In the rows, 128 means zero.
One turn moves each row of this set onto another row. After a few examples, where does it send each row asked below?
k688: [114 124 142 100  94 140 122  89 155 122 119 112 111 112 131 123 109 149
 155 135 137 109 110 126  96 157  84 137 144 130 154 117  82 123 119 155
 110 146 125 113 125 104 155 116  89 141 106 116 125 105 125 153  61 120
  89 144 157 132 134 133 158 130 109  83 102 115]
k208: [131 127 124 101  76 131 111  97 164 144 143 116 100 127 120 135 125 134
 157 138 121 131 108 121  78 142 118 126 141 125 164 144  74 105 142 155
 108 134 109 123 129 102 143 114  96 131 101 106 133 131 122 179  82 140
 104 148 132 126 147 129 167 129 122  97 109 129]
k434: [119 115 115  99 101 136 106 126 151 161 156 124 118 137 134 152 108 150
 126 107 126 128 109 108  91 106 135 137 138 138 144 137  80 102 131 126
 107 146 134  95 114  89 126 145 119 132 105 120 124 113 101 172 114 144
 111 100 143 119 127 120 161 126 123  73 134 133]
k602: [120 104 128  99 117 142 126 127 158 134 135 124 155 136 136 136 101 120
 130 141 122 123  95 134 110 119 115 142 121 145 134  98  98  99 123 160
 100 142 127 102 122 120 118 132 103 133  98 127 104 120  93 154 105 171
 127 123 127 145 124  96 160 146 109  79 127 101]
k391: [122 121 144  92  85 129 101  85 152 120 114 119 110 139 104 143 111 155
 157 127 122 121 112 126  79 146 105 133 133 122 146 132  74 119 122 140
 105 159 139 130 104  91 150 103 101 143 107 124 144 117 131 148  95 127
  91 135 149 129 132 143 155 131 127  97 112 116]
k456: [131 131 121 100  83 124 113 106 164 141 145 112 106 136 122 125 132 133
 156 136 129 130 115 122  81 149 114 123 142 131 163 146  75 109 137 156
 112 134 111 122 141  98 142 114  95 124 100 105 131 119 129 178  79 144
  97 148 138 122 146 129 166 138 123  92 108 126]
k400: [118  99 135 114  99 112 117 103 159 136 135 109 108 127 114 128 110 131
 151 148 138 120 119 121  94 128 105 130 135 115 159 112  89 101 127 160
 111 146 127 128 120 106 148 116 101 130 114 105 119 122 115 153  80 145
 101 158 134 127 135 135 165 125 118  95  89 122]
k482: [108 139 125  87 116 153 120 134 140 145 138 130 112 125 119 132  91 167
 146 102 113 126 112 116 107 146 120 135 164 154 135 143  84 126 132 130
 109 126 125  77 121 128 134 121  90 136 120 112 117 128 107 159 107 131
 102  99 159 135 136 107 151 124 129  71 131 120]
k744: [134 122 110  95  97 147 106 136 155 150 144 135 132 131 128 148 115 147
 127 113 116 121  98 119  76 116 121 158 118 133 147 142  82 106 126 131
 116 153 135 106 121  92 124 137 119 128  86 126 121 117  98 183 124 152
 113 106 141 133 122 124 159 130 108  73 144 123]
k408: [119 136 133  81 108 136 153 123 137 102 129 146 146 130 129 130 121 140
 131 134 148 140  84 142  85 152 118 143 140 123 144 126  92 120 106 145
 129 118 120 103 100 107 119 132 101 132  87 115 110 127  97 148 103 162
  90 137 142 116 119 123 164 133 115 107 128 109]
k523: [123 114 145  93  89 127 104  87 156 120 115 112 114 146 108 141 118 152
 155 124 126 117 117 125  80 145 102 133 136 131 144 133  74 125 121 141
 105 160 137 131 118  89 146 104 103 136  99 125 140 103 134 149  89 126
  88 124 158 129 134 140 156 136 126  93 114 118]
k375: [110 127 133  91 108 140 132 113 143 129 143 116 144 141 150 134 104 111
 122 139 138 149  80 145  99 130 114 129 117 136 142 107  96 101 128 155
  98 136 124  94 116 110 126 142 104 140  96 124 106 112  97 163  96 180
 126 120 132 125 129 112 158 135 111  92 120 108]
k788: [113 140 124  90 118 158 122 138 144 142 127 134 125 121 123 126  86 154
 149 112 102 117  98 129 103 142 102 154 153 153 138 133  91 130 122 141
 105 132 132  85 136 135 137 115  88 129 109 123 111 136  96 169 112 145
 115 101 153 155 130 111 140 126 116  67 129 112]
k371: [119 122 124  75 104 141 147 124 153 121 137 142 144 128 135 142 126 151
 127 124 150 124  86 137  91 161 125 138 142 135 157 132  76 120 104 144
 124 118 110  96  93  95 117 140  97 148 104 126 113 118 104 134  96 151
  87 146 145 121 125 109 174 134 120  81 141 114]
k262: [107 106 131 100 114 139 132 118 160 141 152 118 143 139 152 144 104 124
 126 134 139 128  97 135 117 117 122 126 138 148 148 102  95 101 123 153
  99 132 121  90 110 108 122 147 101 146 111 129 109 110 100 149  92 163
 125 124 132 136 132 100 165 139 128  73 121 113]
k92: [124 135 134  80 136 128 118 127 133 123 108 130 125 137 125 117  83 149
 140 129 123 131 105 127  95 157 124 143 135 126 119 128  95 119 100 130
 119 125 148  95 112 116 139 117  96 122 112 116 122 137  98 132 116 143
  88 126 145 117 102 117 145 134 107 113 120 127]
k613: [124 131 120  70 101 149 150 128 151 119 127 151 147 113 127 133 123 148
 131 128 130 121  80 135  84 158 112 156 136 141 153 132  77 123 110 155
 117 121 112 104 116 108 119 126  92 135  91 126 103 127  91 154 100 156
  89 140 136 131 123 105 172 134 102  85 146 110]
k696: [127 113 124 100  91 150 106 128 147 149 146 124 119 135 128 162  97 133
 126 102 125 117 103 117  77 107 124 162 130 135 144 123  89 102 128 133
 104 152 118  92 122  87 128 133 126 137  86 123 126 106  97 170 110 152
 120 110 141 117 125 132 143 132 112  79 134 124]
k901: [133 120 122 104  98 144 113 121 147 150 139 114 118 137 135 152  97 135
 126 117 124 145  89 127  83 112 127 146 129 125 143 131  96 109 136 132
 106 152 128  93 122 103 126 143 122 123  88 112 124 107  95 174 116 152
 121  92 154 121 123 129 152 116 105  89 134 132]
k842: [116 110 133  83 132 121 118 136 139 131 120 130 129 144 110 130  95 161
 140 119 125 124 116 122 104 156 134 130 140 134 123 127  82 119 103 132
 111 131 141  97 102 112 127 115  98 135 127 116 118 132 103 113 116 145
  84 132 148 122 112 108 155 141 121  91 126 114]
k740: [125 107 124  82 128 116 121 141 141 132 114 138 136 137 104 127  95 153
 138 123 114 117 110 122  88 140 123 153 130 133 124 127  85 119  95 135
 109 140 153 111 118 107 131 110 101 122 112 125 110 135  88 130 127 157
  84 126 141 130 107 118 150 138 105  92 129 116]
k494: [110 124 144 101  89 141 126  86 153 123 119 119 110 109 124 128 105 148
 158 140 133 113 101 131  95 156  86 139 147 122 160 116  83 121 121 156
 109 144 123 112 113 108 155 115  89 147 113 114 124 116 119 151  68 125
  96 152 149 135 135 137 159 118 114  83 100 113]
k117: [112 112 141  89 107 154 127 123 151 128 145 121 144 141 145 150  99 109
 129 129 136 122  96 139  97 130 117 141 123 151 141  96  93  98 121 158
  94 132 109  92 120 110 127 129 104 150  93 132 108 117 103 151  90 176
 127 133 126 129 134 108 148 152 119  88 124 104]
k529: [110 137 129  78 111 161 114 141 138 140 135 124 103 127 110 134  78 151
 138  96 116 113 113 114  92 138 100 162 154 152 143 129  88 124 132 138
 109 128 119  78 134 132 141 109  98 136 104 114 116 118  97 171 108 138
 114 107 151 134 137 122 139 118 122  77 128 123]
k235: [124 120 145 110  88 137 105  87 163 132 121 112 109 143 111 140 102 137
 170 138 106 129 111 132  96 139 117 120 153 136 140 127  85 113 141 154
  95 144 120 119 126 118 141 100  94 133 106 113 140 132 131 156  87 134
 115 126 143 141 145 123 149 141 134  98 103 113]
k921: [123 123 133  69  99 151 147 134 148 113 131 147 141 132 122 146 118 137
 132 121 143 117  99 134  77 160 121 154 139 138 146 125  81 117 104 146
 128 111 101 103 112 108 123 120 103 139  83 119 108 132 101 140  97 156
  89 152 136 116 124 120 162 142 119 104 137 115]
k596: [121 114 132  76 126 131 115 145 140 135 115 127 121 142 104 128  80 146
 140 117 121 112 125 117  92 154 124 154 136 134 119 119  85 116 102 135
 114 120 132  94 123 118 140 104 102 129 114 113 114 135  92 126 114 145
  90 140 136 118 105 121 142 138 109 104 123 124]
k971: [121 101 133 118 103 110 117 109 160 134 133 109 112 130 121 121 116 133
 153 144 143 115 126 118  96 133 104 130 142 120 155 112  92 106 123 159
 117 148 128 126 130 104 144 116 100 122 109 100 119 113 120 154  74 140
  93 154 144 122 132 134 162 134 114  92  89 121]
k94: [127 120 141 110  87 132 107  90 166 135 123 105 116 151 117 136 108 132
 170 136 111 130 115 134  98 145 118 120 156 140 136 128  84 117 135 155
  94 142 116 117 142 110 140 103  93 129 101 113 138 118 133 156  82 134
 110 123 149 138 144 121 147 149 131  96 106 112]
k255: [120 147 130  80 123 155 115 132 138 131 125 122 105 132 123 127  83 154
 136 111 116 134 101 121  96 138 106 145 144 144 142 140  94 128 136 131
 114 132 139  88 124 141 142 116  95 122 104 114 123 123 103 173 119 140
 109  92 162 136 134 119 147 111 123  95 127 132]

k371 turns into k434
k255 turns into k408
k613 turns into k744
And these:
k971 turns into k94
k391 turns into k400
k529 turns into k921

One turn moves each row of this set onto another row. After a few examples, where does it send each row asked below?
k303: [136 140 128 126 105 129 138 137 143 115 114 131 125 101 134 131 138]
k297: [123 137 129 104 116 108 124 133 132 129 153  89 105 148 101 139 151]
k854: [150 145 122 106 120 121 142 139 144 121 146 123 109 107 147 157 148]
k243: [123 153  99 108 117 113 124 135 140 131 135  98 136 136  95 138 128]
k97: [115 157 115 123  99 134 127 146 135 122 135 115 120 166 122 137 133]
k115: [117 147 139 111 104 131 144 115 129 127 140 128 125  96 131 144 143]
k699: [110 146 134 113 114 139 132 130 151 127 161 123 132 105 135 144 153]
k521: [112 142 120 112 107 140 119 133 147 139 150 126 103 101 136 140 151]
k552: [124 174 108 110  98 123 130 148 126 134 136 100 129 149 104 131 136]
k86: [112 169 127 113 117 121 139 165 148 136 135  89 104 137 105 140 149]
k668: [117 135 132 100 118 107 134 157 137 109 137  88 106 140 105 143 142]
k659: [137 139 127 130 117  90 126 147 136 128 138 110  90 113 133 150 137]
k31: [127 152 127 110  97 133 145 142 132 125 141 119  99  88 132 156 141]
k650: [123 150 119 114 120 136 131 136 171 127 137 109 136 105 126 144 157]
k822: [110 134 126 124 100 125 137 146 133 116 121 100 117 147 118 146 115]
k173: [113 145 116 102 113 120 118 133 120 126 139 106  97 140  94 131 144]
k259: [135 147 121 129 106 121 136 149 160 121 153 109 127 136 105 153 110]
k410: [125 142 117 114 118 113 125 152 146 107 136 108  85 154 113 146 135]
k443: [118 161 139 118 110 118 140 153 162 126 150 113 127 100 140 136 152]
k93: [109 153 122 118 107 127 129 127 144 142 119 123 127 151 123 127 130]
k579: [114 158 129 125  93 131 141 143 153 130 120 106 111 134 116 133 107]
k526: [122 149 105 120 133 101 124 153 145 134 117 108 103 132 102 135 139]
k580: [117 164 130  89 120 129 144 151 135 138 152  90 109 119 125 143 158]
k63: [126 156 125 114 122 115 138 143 159 119 131 130 118  96 139 125 135]
k576: [126 160 123 115 100 111 132 146 122 123 135 105  82 145 103 140 139]
k970: [124 126 135 114 109 135 136 141 107 119 138 108 111 137 106 141 129]
k925: [126 142 119 111 116 114 136 150 136 118 143 110 152 128 100 153 128]
k898: [125 159 128 110 105 113 139 136 126 141 130 110 150 148 116 141 145]
k932: [138 153 131 131 106 113 143 143 164 126 124 109 126 102 136 145 147]
k953: [128 136 124  94 124 115 135 147 139 126 130 117 122  97 145 130 155]
k418: [144 149 127 126  98 145 136 118 142 127 142 128 125 116 136 136 147]
k827: [142 133 125 130 114  99 135 134 119 134 132 109 102 141 113 142 133]
k101: [115 147 108 101 137 105 126 153 152 127 133 105 105 108 118 153 146]
k761: [118 144 126 108 120 150 134 148 141 127 160 104 106 154 109 145 146]
k563: [124 141 127 100 112 150 126 133 127 133 162 114  98 138 132 133 149]
k106: [125 158 133 108 101 149 145 130 141 132 141 108 137 102 122 136 155]
k277: [124 150 138 110 105 116 131 140 146 146 145 103 114 103 147 126 161]
k42: [124 129 134 115 103 130 129 145 108 121 134 119  92 114 128 131 128]
k972: [140 157 130 119 111 116 144 120 142 129 139 135 114 104 143 137 138]
k595: [128 138 120 126 110 104 136 133 147 126 136  86 124 145 109 155 117]

k668 turns into k297
k563 turns into k42
k932 turns into k650
And these:
k115 turns into k972
k827 turns into k526
k822 turns into k595
k925 turns into k898
k953 turns into k277

One turn moves each row of this set onto another row. After a few examples, where does it send each row asked below?
k479: [129 149 104 121 108 122 117 135 134 100 122  97 126 126 122 118]
k751: [101 145 122 134 117 135 103 117 112 128 147 116 140 116 112 139]
k194: [146 119 133 155 119 122 135  98 130 122 131 116 115 133 122 129]
k289: [137 128 113 144 106 123  86 121 103 112 130  99 122 123 144 112]
k587: [136 134 108 124 111 117 127 142 144 108 112 110 125 113 117 127]
k975: [114 145 114 134 124 151 112 112 127 129 154 127 133 110 119 144]
k820: [145 130 132 170 126 115 119 107 132 115 129 122 119 131 134 137]
k591: [128  98 126 126 108 117 113 121 124 148 134 121 122 129 125 137]
k474: [151 133 131 159 138 124 120  96 128 117 138 124 120 124 131 120]
k860: [127 135 107 129 112 117 117 137 144 103 111 109 147 122 124 122]
k293: [103 144 114 145 127 137 114 127 118 137 155 124 141 121 123 134]
k493: [140 129 119 143 105 132  86 115 112 117 132 103 122 131 143 105]
k584: [130 106 123 126  96 116 112 116 125 151 138 120 127 129 125 145]
k134: [151 134 100 123 119 135 103 125 125 120 135 147 140 106 140 136]
k349: [150 132 103 121 112 136 111 132 128 116 139 143 134 104 150 133]

k293 turns into k860
k751 turns into k587
k194 turns into k975
And these:
k349 turns into k493
k289 turns into k591

One turn moves each row of this set onto another row. After a few examples, where does it send each row asked below?
k6: [127 107 129 124 100 149  90 117 112 128 129 121 130 133 126 140 109 136
 115 119 116 129 133 122 132]
k480: [127 142 139  96 138 157 138 117 141 146 146 130 166 135 141 116 108 139
 116 115 127 131 122 128 136]
k72: [144 131 125 128 136 150 102 124 119 141 112 115 137 132 106 127 113 150
  95 130 130 132 121 130 144]
k248: [136 142 138 110 131 161 120 114 115 117 112 142 136 114 141 124 128 154
 112 131 113 136 140 145 136]
k276: [117 132 124 123 120 151 104 129 132 123 126 138 107 148 138 127 112 124
 113 112 118 111 128 148 114]
k588: [128 121 145 121 120 153 130 117 107 133 106 167 126 149 139 129 130 146
 117 118 138 129 124 140 168]
k59: [129 105 122 121 124 144 130 131 118 144 131 143 147 157 143 154 142 149
 139 130 140 135 130 146 133]
k855: [146 121 119 123 113 143 110 120 128 136 156 137 150 102 119 130 127 135
 109 121 132 129 126 135 118]
k288: [131 138 127 128 142 160 112 136 132 131 125 136 113 153 115 118 123 137
 106 121 121 102 116 142 119]
k428: [128 127 127 104 112 130 130 115 117 136 145 118 129 144 152 140 126 131
 139 104 144 138 143 147 145]
k639: [124 144  99 108 136 152 131 110 133 138 128 132 134 154 122 111 133 150
 128 125 130 111 138 154 144]
k767: [129 122 130 124 104 147 107 114 146 137 157 121 147 135 129 131 142 142
 118 102 131 130 121  99 141]
k356: [142 128 129 128 120 149 107 135 124 143 146 153 148 104 118 130 118 141
 111 128 123 128 130 148 151]
k372: [122 143 129 124 123 151 129 125 145 134 137 151 157 155 119 124 133 138
 131  93 114 150 108 137 137]
k444: [133 133 133 130 153 160 125 112 126 133 164 126 119 125 144 121 120 125
 118 107 150 138 126 144 151]
k201: [133 124 151 122 143 146 116  93 136 109 108 148 142 147 121 129 117 130
 105 111 146 123 131 138 147]
k514: [104 122 114 143 110 156 111 124 135 142 125 129 121 158 136 125 140 129
 128 128 128 120 128 112 139]
k463: [147 129 134 121 142 145 141 135 120 150 145 124 131 154 113 129 145 147
 126 123 150 121 136 132 160]
k689: [123 108 150 111 136 137 114  97 129 102 125 151 142 154 125 138 128 138
 110 119 129 115 121 126 139]
k586: [120 117 113 118  99 152 136 112 131 130 147 141 111 165 113 128 129 133
 121 111 134 126 132 155 137]
k171: [117 147 120 130 123 157 119 119 129 148 115 119 126 155 130 121 127 136
 117 116 129 139  90 142 142]
k341: [129 148 133 124 122 147 106 126 148 147 134 132 145 129 131 128 123 149
 108 105 131 145 118 130 177]
k752: [121 117 131 123 151 150 122 121 122 129 179 133 119 132 145 129 132 135
 121 122 136 126 126 126 149]
k681: [129 121 158 107 142 156 135 103 114 135 146 132 123 136 115 129 105 142
 123 112 135 138 103 127 140]
k743: [110 119 138 121 147 140 122 108 132 131 134 138 123 128 136 125 108 137
 121 131 148 131 157 111 144]
k238: [135 118 124 115 125 140 135  95 117 125 115 138 138 144 140 124 148 144
 112 117 154 125 124 116 117]
k571: [144 120 121 131 132 154 135 123 125 151 116 134 149 151 135 144 136 142
 134 119 157 142 130 157 132]
k37: [120 116 148 122 115 156 141 133 148 144 159 148 144 145 128 129 112 125
 104 118 138 135 143 118 143]
k196: [113 136 117 136 125 142 124 129 157 131 135 152 155 153 125 122 140 133
 125 106 124 142 139 120 134]
k660: [143 114 145 128 111 161 131 118 121 115 133 143 118 127 116 133 142 144
  96 127 128 139 137 128 118]

k248 turns into k586
k196 turns into k356
k428 turns into k681
And these:
k752 turns into k201
k171 turns into k767

One turn moves each row of this set onto another row. After a few examples, where does it send each row asked below?
k151: [131 124 125 119 116 124 118 123 126 138 159 115 117 116 145 131 143 156
 142 134 147 113]
k132: [149 111 138 121 136 141 126 141 117 127 137 111 145 125 123 104 112 122
 131 141 136 127]
k337: [140 121 136 114 130 148 131 119 117 135 129  97 121 124 123 117 141 134
 123 142 104 102]
k706: [141 120 136 121 134 154 116 136 116 130 115 108 136 109 129 100 128 125
 131 141 115 110]
k799: [122 131 124 122 117 116 127 127 117 124 139 121 111 133  97 143 130 116
 110 135 117 128]
k960: [128 147 131 122 125 128 119 125 136 117 116 118 104 105 102 138 133 121
 121 131 108 107]
k732: [110 115 136 147 110 133 113 146 122 134 137 136 124 160 132 129 112 138
 116 127 129 125]
k998: [130 115 129 145 119  93 107 137 167 130 131 121 131 133 125 114 122 122
 119 142 137 113]
k922: [114 119 127 125 108 135 101 129 105 142 141 114 119 111 141 128 154 150
 132 133 134 114]
k624: [116 128 125 144 114 137 113 146 135 138 122 145 125 138 155 110 107 143
 137 135 126 118]
k185: [146 111 135 114 131 136 141 123 118 132 150 102 129 143 118 121 127 131
 122 141 124 118]
k577: [121 115 119 141 110  92 112 126 156 141 133 116 121 142 127 120 137 127
 113 148 124 111]
k968: [133 148 119 122 128 123 119 136 138 121 114 135 120  94 122 115 116 118
 139 139 123 122]
k215: [127 133 111 123 120 110 126 139 117 126 135 137 128 123 115 121 113 115
 127 142 133 143]
k206: [125 137 140 141 119 143 115 135 156 129 120 132 109 130 146 124 116 150
 137 128 117  95]
k66: [137 120 144 127 125 131 106 137 133 120 155 111 125 109 131 133 132 145
 139 122 161 114]
k621: [122 116 136 151 117 107  91 142 160 128 112 118 129 120 121 112 129 118
 114 138 128 104]
k203: [113 117 127 146 108 105  98 131 148 139 115 114 119 129 122 118 145 124
 108 142 112 102]
k778: [118 125 150 144 117 142 115 134 143 125 133 122 106 152 123 144 121 143
 116 119 119 100]
k333: [120 116 145 132 117 141  91 141 111 125 138 111 127 103 128 130 143 140
 128 121 147 115]

k185 turns into k337
k624 turns into k732
And these:
k621 turns into k998
k799 turns into k960
k66 turns into k151

